[[-4.82  2.99  2.85 -3.35  0.78 -2.34  2.11  2.54  2.18]
 [-1.21  5.73  6.39 -3.59 -0.18 -3.22 -0.19  2.36 -1.24]
 [-3.49  1.47  1.79 -0.99  0.16  0.16  1.15  0.52  1.99]
 [ 1.64 -3.83 -4.18 -0.03  0.18  0.27  0.32 -2.23 -0.12]
 [ 0.22 -0.01  1.88 -3.68  1.29 -1.91  1.15  1.21 -1.41]
 [-4.04  2.26  2.07 -3.32  0.62 -2.11  1.92  2.08  1.57]
 [-0.92 -4.38 -5.61 -3.42  0.98 -1.84  2.09 -0.65  0.37]
 [ 2.20  0.80  3.57 -1.30  1.05 -0.37  0.04  0.86 -2.00]
 [-0.21 -3.39 -4.18 -1.54  0.39 -0.50  1.10 -1.20  0.28]]
=>
[[ 0.28 -1.20  1.10 -0.50  0.39 -1.54 -4.18 -3.39 -0.21]
 [-2.00  0.86  0.04 -0.37  1.05 -1.30  3.57  0.80  2.20]
 [ 0.37 -0.65  2.09 -1.84  0.98 -3.42 -5.61 -4.38 -0.92]
 [ 1.57  2.08  1.92 -2.11  0.62 -3.32  2.07  2.26 -4.04]
 [-1.41  1.21  1.15 -1.91  1.29 -3.68  1.88 -0.01  0.22]
 [-0.12 -2.23  0.32  0.27  0.18 -0.03 -4.18 -3.83  1.64]
 [ 1.99  0.52  1.15  0.16  0.16 -0.99  1.79  1.47 -3.49]
 [-1.24  2.36 -0.19 -3.22 -0.18 -3.59  6.39  5.73 -1.21]
 [ 2.18  2.54  2.11 -2.34  0.78 -3.35  2.85  2.99 -4.82]]

[[ 7.33  3.84  3.67 -7.53 -0.09 -6.10]
 [ 7.48  3.94  4.24 -7.68  0.14 -6.26]
 [ 2.29  2.20  2.19 -3.58 -0.35 -2.07]
 [-0.56  0.90  1.58 -1.02 -0.42 -0.86]
 [ 3.63  2.54  2.59 -4.62 -0.33 -2.81]
 [ 3.05  2.37  2.26 -4.18 -0.35 -2.43]
 [-1.50  0.56  1.41  0.21 -0.82 -0.86]
 [-0.55  0.91  1.39 -1.02 -0.49 -0.90]]
=>
[[-0.90 -0.49 -1.02  1.39  0.91 -0.55]
 [-0.86 -0.82  0.21  1.41  0.56 -1.50]
 [-2.43 -0.35 -4.18  2.26  2.37  3.05]
 [-2.81 -0.33 -4.62  2.59  2.54  3.63]
 [-0.86 -0.42 -1.02  1.58  0.90 -0.56]
 [-2.07 -0.35 -3.58  2.19  2.20  2.29]
 [-6.26  0.14 -7.68  4.24  3.94  7.48]
 [-6.10 -0.09 -7.53  3.67  3.84  7.33]]

[[ 1.02 -1.01 -1.18 -0.39 -0.55  1.04 -1.92 -0.21 -0.17 -2.08 -1.24]
 [-0.01 -1.09 -0.37  0.55 -0.44  1.90 -3.40  0.10  0.24  1.13 -0.16]
 [ 0.42 -0.94  0.78 -0.58 -0.10 -0.37 -1.63  0.49  0.26  0.25  3.34]
 [ 0.25  1.11 -0.47  0.52  0.42 -1.29  6.64 -0.20  0.21 -1.01  0.22]]
=>
[[ 0.22 -1.01  0.21 -0.20  6.64 -1.29  0.42  0.52 -0.47  1.11  0.25]
 [ 3.34  0.25  0.26  0.49 -1.63 -0.37 -0.10 -0.58  0.78 -0.94  0.42]
 [-0.16  1.13  0.24  0.10 -3.40  1.90 -0.44  0.55 -0.37 -1.09 -0.01]
 [-1.24 -2.08 -0.17 -0.21 -1.92  1.04 -0.55 -0.39 -1.18 -1.01  1.02]]

[[-2.81 -3.90]
 [ 1.67 -3.53]
 [-2.45 -4.35]
 [-0.33 -3.24]
 [ 0.70 -4.02]
 [-3.62 -1.78]
 [-3.30 -1.39]
 [-6.74 -4.97]
 [-5.03 -2.40]
 [-7.21 -5.17]
 [-5.78 -4.68]]
=>
[[-4.68 -5.78]
 [-5.17 -7.21]
 [-2.40 -5.03]
 [-4.97 -6.74]
 [-1.39 -3.30]
 [-1.78 -3.62]
 [-4.02  0.70]
 [-3.24 -0.33]
 [-4.35 -2.45]
 [-3.53  1.67]
 [-3.90 -2.81]]

[[ 3.40  2.55  1.20 -4.57  5.19 -6.50  1.90  7.27 -1.06  0.32]
 [-4.87 -3.62 -3.67  1.58  2.98 -3.84  1.22 -1.07  6.61 -7.27]]
=>
[[-7.27  6.61 -1.07  1.22 -3.84  2.98  1.58 -3.67 -3.62 -4.87]
 [ 0.32 -1.06  7.27  1.90 -6.50  5.19 -4.57  1.20  2.55  3.40]]

[[-2.00 -3.12 -2.97 -0.20]
 [ 2.35 -2.22 -1.15 -1.99]
 [ 0.15 -1.81 -1.45 -0.74]
 [ 1.31  0.29  0.49 -0.64]
 [ 1.81 -1.60 -0.87 -1.48]
 [-7.11 -1.72 -3.03  3.01]
 [-1.09 -3.08 -2.84 -0.63]
 [ 0.42  2.26  1.97  0.69]]
=>
[[ 0.69  1.97  2.26  0.42]
 [-0.63 -2.84 -3.08 -1.09]
 [ 3.01 -3.03 -1.72 -7.11]
 [-1.48 -0.87 -1.60  1.81]
 [-0.64  0.49  0.29  1.31]
 [-0.74 -1.45 -1.81  0.15]
 [-1.99 -1.15 -2.22  2.35]
 [-0.20 -2.97 -3.12 -2.00]]

[[ 1.51  2.99  0.81  0.42 -0.18 -0.72  4.31  0.41 -0.69]
 [ 5.47  2.42 -2.65 -2.00  1.26 -2.86  0.62  5.30 -7.55]
 [ 0.48 -1.86  2.78 -4.50 -2.41  7.90  2.32 -2.41  1.20]
 [ 2.23 -0.17  0.66 -4.75  5.76 -1.13 -3.77  4.22 -2.67]]
=>
[[-2.67  4.22 -3.77 -1.13  5.76 -4.75  0.66 -0.17  2.23]
 [ 1.20 -2.41  2.32  7.90 -2.41 -4.50  2.78 -1.86  0.48]
 [-7.55  5.30  0.62 -2.86  1.26 -2.00 -2.65  2.42  5.47]
 [-0.69  0.41  4.31 -0.72 -0.18  0.42  0.81  2.99  1.51]]
---
[[ 2.13 -4.03  0.23  6.23]
 [-5.82 -0.72 -6.85  6.75]
 [ 5.58 -4.10  4.68  4.69]]
=>
[[-0.72 -6.85]
 [-4.10  4.68]]

[[-2.35  1.67 -6.20  2.17]
 [ 0.40  0.02  0.87 -0.77]
 [-0.62  2.67  0.10  1.78]
 [ 1.35 -2.26  0.51 -3.17]
 [ 0.37 -0.80  3.23  1.08]]
=>
[[0.02 0.87]
 [2.67 0.10]]

[[ 2.58 -1.49 -3.66  0.03  1.63]
 [ 2.61 -0.73  1.26 -4.13  2.79]
 [-4.21  3.51  1.17  5.29 -5.84]]
=>
[[-0.73  1.26]
 [ 3.51  1.17]]

[[-2.17 -3.26 -3.66 -1.41]
 [ 5.40  1.23  6.66  3.36]
 [-3.90 -7.78 -5.25 -6.23]
 [ 2.93  0.05  7.64  3.22]]
=>
[[ 1.23  6.66]
 [-7.78 -5.25]]

[[-2.10 -4.29 -2.19]
 [ 6.62 -0.24  3.88]
 [-3.84 -0.69  0.78]]
=>
[[-0.24  3.88]
 [-0.69  0.78]]

[[ 6.99  4.58 -4.21]
 [ 2.02 -0.47  0.22]
 [-3.64  6.32 -3.43]
 [ 5.28 -1.21 -3.04]
 [-0.22  1.87 -1.08]]
=>
[[-0.47  0.22]
 [ 6.32 -3.43]]

[[ 3.15 -2.46 -1.47 -5.55]
 [-2.18  0.44 -2.59 -2.25]
 [-0.39 -0.82 -2.24 -2.67]
 [ 3.29 -1.44  1.25 -1.52]]
=>
[[ 0.44 -2.59]
 [-0.82 -2.24]]
